runs of hidden systems:
trace 1, Z59 (10 x 28):
[[  7 -14  -7  -6  -4  17  30 -10   3  -8  11  -5  14 -15 -31  13 -22 -14
   -6   5 -14 -15   9   4  -4  -3 -12   6]
 [ 11 -15  -1  -5  -7  20  16  -8 -14  -3  12  -4  18 -28 -15  14 -21 -24
   -7   9 -16  -8  10   5   0  -3 -16   2]
 [ 11 -15   6  -2 -12  19   1  -7 -20   3  16   1  20 -26  -1  13 -18 -28
   -6  13 -12   1  11   6   4  -1 -23   1]
 [ 10 -15  12   7 -21  15 -11  -5 -20  10  16   6  21 -23   9   9 -12 -26
   -4  19  -6  12   7   5   1  -1 -31  -2]
 [ 11 -18  17   8 -24  16 -15  -3 -14  13  15   6  16 -15  12   5  -7 -25
   -2  14  -1  19   2   6  -5  -2 -38  -4]
 [  9 -22  12   7 -25   9 -16   3  -4  15  15   8  15  -6   7   0  -3 -20
    0   6   4  24  -5   4 -10   0 -38  -2]
 [  9 -21   6   6 -25   5 -15  11   5  19  13   7   9   6   1  -7   2 -13
    2   0   4  18 -10   5 -19   0 -35   2]
 [ 10 -20   2   2 -25   0 -12  20  12  18   6   6   4  18  -2 -16   2  -1
    4  -3   8  17 -13   4 -23   4 -24   9]
 [ 10 -14  -2   0 -22  -8 -13  24  11  15  -4   7  -3  24  -1 -19   3   7
    3  -3  11  13 -15   1 -21   4  -7  18]
 [  4  -6  -5  -2 -17 -14 -13  23   2  10 -16   6  -5  24   1 -18   7  11
    0  -9  14  11 -14  -1 -15   0   6  23]]
trace 2, Z765 (10 x 28):
[[-12  -5   2  -1 -13  -5  -5  -3  10  -6   6   1  -2  12  -9  -3  -3   7
    6 -13  -1  -2  -6   6 -15  -5 -15 -17]
 [-12  -7  -3  -2  -7   1   3   0  20  -3   7  -3   7  20 -17  -9  -4   5
    3 -15   9   3  -8   3 -21   6 -13  -3]
 [ -9 -12  -7  -3  -7   7   3   1  23   7   7  -4   9  17 -15  -8   0  -2
    2 -12  13   7 -15   2 -17  12 -12   8]
 [ -7 -12  -7  -2  -4  11   1   2  13  11  10  -4  14   8  -6  -6   3 -11
   -1  -7  12  10 -15  -1  -9  12 -11  14]
 [ -4  -7  -1   0  -4  11  -5   3  -3  15   8   0  15  -4   3  -2   3 -19
   -3  -4   7  11 -11  -2  -3   6  -6  14]
 [ -4  -2   2   0  -2  11 -12   4 -19  13   6   2  16 -10  13  -1   2 -21
   -5  -5   2  10  -6  -1   2   3  -2  11]
 [ -7   4   2   1  -1   6 -13   2 -26  10   1   4   8 -12  19   3   4 -17
   -4  -2  -2   6  -5  -2   9  -4   2   2]
 [ -9   9  -1  -3   1   1  -8   0 -21   5  -4   1  -1  -8  17   5   5 -11
   -2  -6  -3  -1  -4  -3   9  -5   8  -4]
 [-10  14  -3  -4   8  -4  -3  -1 -13   1  -8   3  -7  -5   9   4   4  -6
   -2  -6  -4  -2  -3  -3   9  -6  12 -10]
 [ -8  14  -7  -6   9  -6   5  -4  -4  -6 -13   1  -9   0  -1   5   2   3
   -3 -10  -1  -7  -2  -3   7  -3  15  -7]]
trace 3, Z765 (10 x 28):
[[-14   2 -22 -12  13   4  24  -5  23  -8  -7 -11   5  14 -32  -1  -5   6
   -3 -20   9 -11 -11  -2 -11  12  11  14]
 [ -5  -4 -19 -12   8   8  22   2  10  -3  -8  -6  11   6 -28  -2  -6  -4
   -9 -12   8  -6  -6  -1  -4  10  14  27]
 [  4  -1 -12  -9   2  10  16   4  -5   0  -7   0  13  -5 -14   0  -8 -11
   -9  -4   2  -6  -3  -3  -1   4  12  24]
 [  5   2  -4  -6  -3   4  10   7 -17  -2 -12   3   6 -15  -3   7 -11  -8
  -11  -2  -8  -6   0  -2   6  -7   9  15]
 [  4   5  -1  -6  -8  -4   2   7 -27  -4 -13   8  -1 -18   2  10 -10  -5
   -8   1 -13 -10   3   0  10 -14  10   5]
 [  1   6   1  -6  -7  -8   2   7 -21  -9 -13   5  -5  -7   1   8  -8   6
   -3  -2 -12 -13   4   1   5 -17  10  -4]
 [ -1   7  -1  -6  -5 -14   6   7  -9 -10 -15   6 -10   2  -6   1  -6  13
    0  -7  -9 -14   2   3  -3 -13  10  -3]
 [  0   5  -5  -6  -6 -13   9   5   4 -14 -13   3 -12  11 -15  -1  -4  18
   -1 -11  -3 -12   0   3  -9 -10   9   0]
 [  0   1  -7  -6  -5  -9  12   4  16 -12 -15   3  -6  14 -24  -4  -4  16
   -3 -11   4  -5  -2   4 -11  -4   4   4]
 [  2  -4  -8  -5  -6  -3  14   5  20  -7  -9   4   1  16 -24  -8  -3  12
   -3  -6   7   0  -2   2 -14   2  -1   9]]
trace 4, Z418 (10 x 28):
[[  2  -5 -20   6  -5  -5  10   7  36   1 -12   3   5  26 -26 -17  14  13
  -10  -1  19  18  -9  -6 -14  11  -4  24]
 [ 11 -16 -18   1 -13  -4   9  13  31   5 -12   0   3  28 -27 -18   2  17
   -7  -1  14   8  -8   0 -20  12  -1  30]
 [ 17 -17 -11  -9 -19  -3   8  21  16   4  -9   2   3  28 -20 -15  -8  13
   -1  -7   5  -6  -7   6 -20   6   3  26]
 [ 14 -10  -3  -9 -20  -9   2  22   0   1  -8   7  -5  17 -11 -10 -12  10
    4  -6  -6 -11  -8   6 -18  -9   1  14]
 [  5   0   2  -8 -17 -12  -3  20 -15   0 -11   8 -10   5  -3  -1 -10   8
    3 -11 -10 -11  -4   5  -8 -17   4   3]
 [  2  10   5  -4 -10 -14  -7  10 -16  -7 -13   9 -11  -2   6   3  -7   9
   -2  -7 -13  -9   2   1   0 -16   5  -9]
 [ -2  18   3  -4  -3 -14  -3   3 -14  -9 -17   9 -15  -3   8   5  -2  11
   -4  -2  -9  -7   5   0   6 -11  11 -14]
 [ -4  20  -4  -2   6 -13   5  -2  -6 -11 -21   8 -16  -2   4   3   4  11
   -4   1  -6  -6   6  -5  12  -8  18 -11]
 [ -5  19  -9  -3  11 -10  11  -4  -1 -17 -21   2 -15  -2  -5   4   2  12
   -8   0  -3  -9   5  -6  11  -5  22  -3]
 [ -6  14 -13  -9  12  -5  17  -4   0 -14 -18   0  -6  -4 -12   4  -2   8
   -7  -4  -2 -12   2  -6   8  -2  23   1]]
trace 5, Z608 (10 x 28):
[[ -8   6  11  -2  -8  -2 -27   8 -42  15   5   6   1 -11  39   3   1 -22
    4  -4  -8   1  -9  -1  10 -11   3  -5]
 [ -6  13   6  -4   0  -5 -20  13 -35  12  -9   7  -8 -11  33   5   4 -11
    1  -6  -8  -4  -8  -5  12 -11  19  -4]
 [ -4  22  -2  -7   8  -9  -7   9 -25   1 -18   6 -14 -10  24   3   7  -1
   -3  -3  -7  -9  -3  -7  17  -8  27  -6]
 [ -5  26  -5  -5   9 -10   3   0 -18  -9 -23   5 -17  -9  14   9   4   6
   -5   3  -8 -11   4  -9  18  -8  26 -10]
 [ -5  24  -2  -3   9 -10   7  -9 -16 -15 -21   5 -14 -11   5  11   1   9
   -7   7 -10 -13  12  -7  17  -9  24 -16]
 [ -7  21   2   0   5  -8  10  -9 -16 -18 -15   4 -10 -13  -2  11  -4  11
   -7   6 -11 -15  16   1  11 -12  15 -18]
 [ -5  12   5  -4   2  -8  10  -8 -14 -19 -11   3  -4  -9  -8  11  -7  14
   -5   3 -10 -20  16   6   5 -15   9 -15]
 [ -1   3   5  -6  -6  -8  12  -1 -11 -17  -6   0  -3  -6 -15   8 -14  15
   -1   1 -12 -22  17   8  -4 -16   5  -7]
 [  3  -2   1  -6 -10  -8  18   4  -2 -13  -4   3  -5   3 -21   2 -16  17
    1   1 -11 -23  12   7 -11 -13   3   0]
 [ 12  -8  -4  -7 -13  -5  22   7   8 -13  -6   5  -5   7 -25   1 -18  17
    0   3 -11 -18   6   6 -13  -9  -1   8]]
trace 6, Z59 (10 x 28):
[[ 18   4  -7  -6  -9 -12   8  20  -6  -3 -32  10  -6   3 -10  -5   3  15
  -13   2   4  -1   1  -4   1  -9  23  27]
 [ 12  14  -4  -2  -3 -12   3  14 -13  -2 -35  12  -9 -10   3   1   7  12
  -17   9   3   4   7  -7  11 -10  23  17]
 [  6  20  -3   6   5 -11  -2   4 -12  -4 -32  12  -9 -12  10   3  11   7
  -16  14   4  10   8  -7  21  -8  17   2]
 [  1  19  -4  11   7  -8  -4  -6  -6  -5 -26   8  -8 -11  10   6  18   6
  -16  15   7  15   9  -8  20  -4  10  -6]
 [ -8  18  -5  11  13  -6   0 -13   4  -6 -22   6  -5  -6   4   4  20   5
  -16  14  13  18   6 -11  16   4   6  -7]
 [-13  14 -10   7  13  -2   5 -14  14  -4 -14   1   2  -1  -5   1  18   4
  -15   9  17  18   3 -10  10  10   5   0]
 [-12  11 -12   4  15   7  10 -13  17  -2 -10  -1  10   3 -13  -4  14   0
  -13   1  18  15  -3  -8   5  15   4   6]
 [-15   5 -14   2  15  13  11 -11  13   2  -5  -6  14   1 -10  -5   9  -7
   -9  -4  16  11  -7  -7   6  16   6  16]
 [-14   2 -13   1  14  14   5 -10   3   5   1  -7  16  -3  -5  -1   7 -16
   -7  -7  14   8 -11  -7   7  13   6  17]
 [-16  -1  -6  -1  11  17   0  -9  -7   9   7  -6  19  -6   4   2   2 -25
   -3 -11   6   5 -12  -3   9  10   3  14]]
trace 7, Z608 (10 x 28):
[[ -2 -11  -1   3  -6  11  12 -16  13  -7  16  -2   7  -5 -17   8  -9  -8
   -2   3  -7   0   7   4  -4   1 -27 -17]
 [  1 -18   4   1 -14  10   3  -6   5  -1  18  -1  10  -4 -12   4 -14 -11
    2   0  -7  -1   1   8 -12  -3 -31 -13]
 [  3 -21   6  -2 -22  10  -1   5  -1   5  18   2  10   3  -8  -1 -15  -9
    3  -4  -9  -1  -4   7 -13  -2 -24  -2]
 [  2 -17   1  -6 -19   8  -3  14  -2  13  12   1   9   7  -2  -5  -8  -8
    4  -5  -2  -1  -8   4 -14   1 -14  12]
 [  1  -9  -2  -3 -12   4  -5  13  -1  12   1   0  11   7  -2  -9  -3  -6
    0  -6   5   5 -12  -2 -10   6  -1  18]
 [ -3   0  -4  -2  -3   4  -1   9   0   8  -6   1   9   5  -2  -8   4  -4
   -6  -4   9   9  -9  -5  -3   4   4  21]
 [ -6   4  -2   2   2   3  -3   3  -2   7  -8   0  10   0  -1  -6   9  -6
   -6   0  12  13  -5  -5   0   5   5  13]
 [ -8   7  -3   6   3   6  -6  -4  -4   4  -3   1   9  -4   6  -1   9  -8
   -9   3  10  12  -3  -4   4   5  -1   2]
 [-11   5   1   5   0   4  -8  -8  -9   3  -1   3   7  -9   8   2   7 -10
   -7   2   5  10  -2  -1   7   1  -8  -7]
 [ -9   4   2   5  -3   1 -10  -8 -13   4   1   3   5  -9   9   6   5 -10
   -3  -1  -2   7  -1   0   7  -5  -9 -12]]
trace 8, Z418 (10 x 28):
[[-15  13   6   3  -2 -10 -30   7 -11  18  -1   5 -11  11  35  -5  21  -1
    9 -13   5  10 -16  -5   5  -2   4 -16]
 [-19  15  -7   2   6 -13 -13   1  14  10 -12   2 -17  22  16 -10  22  14
    4 -10  15  11 -14  -9   0   4  12  -7]
 [-17  11 -17  -1   6 -12   6   2  29   2 -18  -2 -12  27  -7 -11  19  22
   -2 -12  17   5 -15 -11  -6   7  16   4]
 [ -7   6 -21  -6   8  -7  16   6  34  -6 -18  -5  -5  27 -26 -10   8  24
   -7 -22  10  -5 -10  -4 -12   6  18  11]
 [  0   0 -19 -11   3  -7  21   7  28 -14 -15  -4  -1  28 -35 -10  -6  24
   -2 -23   2 -12  -6   3 -18   4  17  15]
 [  6  -4 -11 -16  -5  -7  19   8  16 -13 -11  -6   0  23 -32  -9 -16  21
    1 -22  -1 -22  -4   7 -21  -2  14  11]
 [  2  -4  -3 -14 -12  -7  17  10   4 -12  -4   1  -1  15 -23  -2 -21  18
    5 -19  -8 -26  -1   9 -17  -9   4   6]
 [ -2  -3   2 -11 -14  -9   9   5  -4  -8  -1   2  -5   4 -16   6 -17  14
    7 -14 -10 -26   3  10 -12 -13  -2  -6]
 [ -4   3   5  -5  -9  -8   2  -3 -10 -11  -1   2  -4  -3  -9   9 -12  11
    3  -9 -10 -18   8  11  -3 -13  -4 -18]
 [ -2   6   6   0  -2  -6   3  -9 -10 -16  -6   1  -3  -9  -5   9  -5   8
   -2   0 -10 -11  14  10   2 -12  -3 -26]]

runs to name:
trace 9 (5 x 28):
[[ -6   8  -2 -10  -2   0  -8  14 -24   8  -7   1  -1  -2  12  -3  -1  -8
    1 -14  -5  -7 -12  -4   2  -5  19  11]
 [ -7  13  -6 -12   5  -7  -5  13 -14   5 -16   2 -12   3  13  -4   1   3
    1 -12  -3 -10 -11  -5   3  -5  26   6]
 [ -6  15  -9 -10   6 -12   2   9  -4  -1 -20   4 -18  10   4  -4   7   9
    0 -13   3  -8 -10  -8   2  -2  30   2]
 [ -6  13 -13  -8  11 -14   6   7   6  -4 -23   2 -18  11  -5  -4   9  15
   -4 -10   5  -7  -5  -8   0  -2  30   5]
 [ -4  12 -13  -4  12 -12  12   6  10  -6 -25   2 -13   8 -12  -5   9  17
   -9  -5  11  -2  -2  -7   3  -1  26   6]]
	Z765
trace 10 (5 x 28):
[[ -1 -11 -10  -5  -9   4  -3  10  19  14   5  -3   7  21  -8 -11   2  -2
    5 -14  14  11 -21  -1 -15  11 -10  22]
 [ -2  -7  -6   0  -4   8  -8  10  10  15   5   0   9  10   0 -10   6 -12
    0 -12  11  16 -19  -5  -6   8  -5  23]
 [ -4   1  -2   3   0   6 -13  10  -6  16  -1   3   8   0  11  -7  10 -15
   -3  -9   7  18 -13  -6   2   3   2  18]
 [ -6   6   1   3   2   1 -19   6 -18  14  -3   4   3  -6  23  -4  12 -16
   -6  -1   6  15 -10  -6   7   2   5   9]
 [-10  13   0   3   5  -3 -18   4 -19  12 -10   6  -2  -7  26   1  17 -10
   -4   2   5  11  -7  -8  14   0   9  -2]]
	Z765
trace 11 (5 x 28):
[[  9  -7  24  10 -20  -2 -30  -2 -24   6   5  10  -3 -14  28   1   1  -9
    3  21  -3  20  12   4   3 -12 -26 -32]
 [  3 -11  13  14 -25  -8 -19  -1   0   8   4   8  -4   1  13   3   9   5
   -1  15   3  21   5   5  -7  -7 -34 -27]
 [  0 -11   3   7 -23 -11  -4   3  25   4  -1   7  -7  18  -9  -8  10  16
   -1   7  12  17  -1   3 -18  -1 -26  -3]
 [  9 -13  -6   3 -16 -10   4  10  31   2  -8   3  -3  28 -20 -17   8  23
   -3   2  15  14  -4   0 -20   6 -10  10]
 [  9  -7 -16   1  -9  -6   7  13  24   0 -16   3   4  26 -25 -17   4  20
   -7  -4  16   6  -5  -1 -15   5   7  25]]
	Z59
